(in the rows, 128 means zero)
One turn moves each row of this set onto another row. After a few examples, where does it send each row asked below?
kune: [144 156 134 144 123  99 141 118 135  97 159 131  97 147 133 152 116 146]
godid: [144 133 149 155 152 128 146 142 117 100  94 127  93 144 123 136 121 130]
vurin: [135 121 161 167 148 124 128 138 121 108 100 131  96 134 143 129 125 124]
zab: [145 140 165 165 155 127 142 135 120  98 101 132  90 145 134 137 118 130]
medas: [133 126 167 164 154 124 133 138 119 106 105 136  92 141 139 129 122 121]
gafu: [110 151 140 150 121 131 120 122 119 122 154 133  88 141 136 153 107 126]
duf: [147 139 168 165 156 128 135 135 117  97 104 129  89 142 136 134 122 127]
gatun: [145 157 138 144 125 101 136 117 131  94 164 128  94 146 134 148 122 143]
zegof: [144 136 153 152 156 127 145 141 114  99  99 130  89 147 123 131 121 127]
zuz: [146 136 159 167 151 126 143 135 123 100  94 130  92 144 133 142 118 132]
bazib: [147 155 135 144 121  99 129 117 131  95 164 123  96 142 136 146 128 142]
keb: [148 134 158 168 146 125 131 136 119  97  96 121  93 137 138 135 127 130]
dumo: [117 142 143 128 124 105 157 126 130 100 156 138  99 144 127 141 106 127]
lesa: [148 153 130 146 116  98 130 117 133  96 158 121  99 139 138 148 128 145]
kab: [135 151 146 128 122 109 118 114 125  94 163 132 105 133 147 138 114 131]
fud: [120 144 149 126 126 108 144 126 123  97 165 132  96 141 132 131 117 122]
mavo: [148 133 156 168 147 125 136 136 123  99  91 124  96 138 135 140 122 131]
kip: [147 131 148 156 149 127 135 141 113  99  97 120  93 138 128 129 130 127]
Ved: [112 146 131 152 116 128 125 122 123 126 143 130  95 137 135 159 103 131]
bopos: [112 145 128 153 112 129 119 123 121 125 142 124  97 132 138 157 110 131]
Samuv: [148 137 163 165 151 126 130 136 116  96 102 122  90 139 138 131 127 126]
bedol: [133 143 131 131 114 105 134 114 135 100 143 137 114 133 140 155  99 141]
duzon: [112 149 139 151 119 131 115 122 118 122 154 126  90 136 138 149 112 125]
Sud: [124 138 143 130 117 106 131 127 122  95 163 119  97 130 137 125 127 121]
kevo: [136 143 135 132 114 106 116 115 128  96 154 124 112 126 149 141 116 135]
gegof: [133 152 148 127 128 108 128 115 128  96 163 140 105 140 142 144 104 133]
Tifut: [145 130 145 156 147 127 140 142 116  99  93 122  95 140 126 133 125 130]
Dasom: [126 132 131 134 106 104 132 128 126  99 150 113 106 123 138 132 127 127]
dafa: [134 121 159 168 147 124 134 138 122 108  95 133  98 136 140 133 120 126]
Tano: [136 141 129 133 110 105 124 115 133  99 144 128 118 126 146 150 108 139]
lifop: [131 150 141 127 123 106 137 113 133 100 152 143 110 141 139 152  95 137]
gupip: [112 146 133 153 115 130 114 123 119 124 148 124  93 131 139 152 113 127]
mul: [123 130 124 135 103 103 145 127 133 101 138 120 111 126 134 144 115 132]
gana: [145 136 157 153 157 130 140 142 112  97 105 128  88 145 125 128 126 125]
Sani: [110 150 136 150 120 130 125 122 121 126 148 135  93 142 135 158 102 130]
kiveg: [147 151 128 146 114  97 136 117 136  98 152 122 101 140 136 152 124 148]
pap: [132 122 161 166 149 124 138 138 123 109  97 137  97 140 137 134 117 126]
kefel: [131 125 165 165 156 124 137 138 121 108 101 139  94 142 137 133 118 123]
Foz: [145 134 154 155 153 129 134 142 112  97 103 122  90 140 128 126 131 124]
toki: [146 152 129 145 118  99 140 116 136  99 153 128 100 144 132 155 118 149]
nuv: [134 124 164 166 151 125 129 137 118 106 103 132  94 136 141 128 125 122]
lamob: [121 134 130 131 113 103 158 126 134 104 141 131 106 136 126 148 105 133]

dafa goes to pap
kune goes to gatun
Tano goes to bedol
Where do these go?
godid goes to zegof
Samuv goes to keb
lamob goes to dumo
duzon goes to gupip

One turn moves each row of this set onto another row. After a few examples, where does it send each row asked below?
lizo: [140 119 147 126 131 119 127 120 121 105 122 118 126 144 109 109 143 118
 134 126 136 118 105 132 125 122 113 135 174 132 114 126 138]
Tiga: [151 122 145 139 115 138 129 116 149 129 130 149 131 148  96 124 118 148
 135 139 136 135 134 160 132 115 135 149 147 147 128 124 119]
pakas: [136 115 141 140 114 133 126 128 133 125 107 145 127 130  94 135 140 130
 128 151 111 114 115 130 134 148 115 144 127 128 130 113 116]
kan: [134 107 155 158 114 134 130 117 129 116 137 132 104 130  82 157 145 133
 132 110 164 128 124 142 136 136 108 132 135 142 109 122 115]
bikul: [144 112 143 134 126 133 112 105 148 121 130 125 130 135 120 116 121 139
 130 103 124 115 131 131 123 121 127 105 126 119 121 126 156]
Sitov: [130 111 159 151 115 128 129 120 131 108 142 134  99 133  82 156 147 137
 135 121 157 129 120 140 137 136 107 131 131 144 105 127 113]
paz: [135 116 144 129 134 116 130 115 126 111 122 115 129 146 111 114 146 123
 129 125 138 118 104 129 123 119 118 135 176 144 116 116 146]
mok: [134 103 156 155 115 131 133 120 130 117 136 133 104 131  83 155 146 138
 136 125 155 125 122 130 133 143 109 135 129 145 108 130 110]
kobas: [137 142 133 155 122 120 134 101 159 131 119 140 144 115 106 147 131 136
 136 135 134 141 117 151 139 136 131 118 138 122 139 113 113]
ravu: [132 131 150 124 129 147 122 127 137 110 144 130 131 118  86 140 112 137
 120 101 129 123 124 135 118 127 134 109 131 128  95 115 112]
bipa: [112 121 140 166 130 101 126 127 156 137 135 130 120 123 121 148 128 135
 128 131 139 104 126 132 105 128 104 149 152 135 135 127 140]
zaru: [128 127 141 148  84 118 127  98 139 136 138 130 151 114  99 120 123 136
 135 123 135 113 131 128 121 122 133 113 151 139 135 125 123]
Napam: [133 138 140 160 123 127 111 122 138 113 108 139 148 134 133 131 124 138
 123 149 126 118 114 113 112 142 118 130 153 128 138 109 127]
nad: [128 128 173 147 114 103 134 128 131  99 110 133 133 142 100 171 107 138
 112 117 133 119 117 136 115 138 133 138 130 127 123 110 132]
Vina: [127 105 143 135 115 142 114 106 122 130 130 135 133 146 110 122 113 138
 137 107 138 108 122 144 130 131 149 127 143 137 149 127 114]
pogut: [121 126 142 144 109 114 125 124 126 107 141 124 129 121 124 155 138 113
 101 110 139 127 124 147 123 105 140 124 131 117 122 116 110]
Benet: [130 121 139 145 108 117 126 119 132 107 135 124 126 119 122 150 143 114
 108 103 135 130 128 143 123 102 137 129 125 116 121 106 111]
dege: [131 149 147 149 112 116 135 134 130 101 102 159 113 118 112 152 130 129
 139 113 147 127  95 131 130 141 124 115 141 139 121 118 122]
Gifof: [140 119 140 164 118 135 122 130 135 115 128 137 125 123  94 158 106 131
 143 112 138 133 126 137 115 105 122 109 125 126 107 154 112]
boz: [136 129 137 145 128 138 130 131 109 124 130 125 119 128  98 127 126 127
 133 129 145 121 127 123 125 111 128 116 154 107 132 161 117]
teru: [148 147 140 164 126 125 120 112 137 104 119 116 133 151  81 140 115 139
 104 115 144 115 118 123 112 115 115 120 155 148 114 141 131]
Zif: [126 145 171 146 126 126 138 116 151 123 115 127 147 155 117 132 116 140
 141 122 140 120 101 122 133 138 103 146 150 143 132 132 133]
difi: [104 125 152 126 130 134 121 119 141 130 142 136 117 135 101 133 127 164
 114 118 121 122 135 130 106 112 109 130 130 136 105 131 127]
netir: [133 133 147 165 107 120 116 112 141 127 142 140 122 128  98 111 129 152
 138 110 124 154 135 136 115 129 130 135 132 138 135 131 139]
kuni: [136 123 143 128 130 119 126 126 123 109 120 116 123 147 114 114 142 118
 128 129 135 111 103 137 129 124 119 139 172 139 113 120 144]
luma: [143 124 140 175 141 154 127 114 144 122 131 126 117 123 104 132 116 153
 129 103 141 118 126 136 123 125 136 131 154 144 134 147 137]
dizi: [134 123 173 142 121 112 141 122 127  95 110 128 138 140 109 156 104 140
 131 114 126 135 125 132 115 125 136 138 131 125 120 102 140]
kisof: [140 160 136 149 129 119 117 126 140 106 116 123 120 145  98 142 117 138
 105 110 146 103 113 130 106 106 120 128 153 142 109 145 132]
tana: [117 118 135 163 137 104 123 125 161 136 134 135 123 125 116 147 132 134
 131 132 147 106 122 131 106 121 109 151 155 126 143 125 140]
nopaf: [113 134 157 152  94 126 158 127 129 124 121 134 152 128 118 133 122 129
 115 108 134 134 114 144 115 130 103 143 153 135 131 137 121]
lugub: [107 122 139 164 138 110 121 127 156 144 136 134 125 122 117 153 130 137
 125 131 137 106 127 135 103 123 108 149 148 136 137 126 137]
zut: [142 138 129 125 140 125 128 129 153 109 133 138 127 131 119 139 111 136
 139 123 149 102 129 130 113 116 103 109 121 134 138 114 126]
Gego: [120 128 142 141 105 122 126 126 131 111 137 124 133 120 127 147 135 115
 100 107 136 134 120 149 126 101 132 128 132 111 122 112 114]
mene: [121 145 141 163 116 128 125 122 141 120  99 163 118 119 103 151 124 131
 138 108 154 119  98 127 128 144 132 118 146 130 119 118 123]
sal: [142 137 138 126 140 111 125 134 135 107 130 125 115 130 109 148 107 143
 137 130 147  99 135 124 112 125 101 106 132 137 128 120 136]
los: [140 115 160 146 102 136 144  90 140 102 118 127 160 141 101 142 131 153
 137 125 143 123 112 150 112 135 130 133 144 140 117 120 119]

nad goes to sal
zaru goes to netir
Benet goes to tana
Where do these go?
boz goes to nopaf
mene goes to teru
lugub goes to mok
bikul goes to kobas
Gifof goes to Zif
kuni goes to pogut

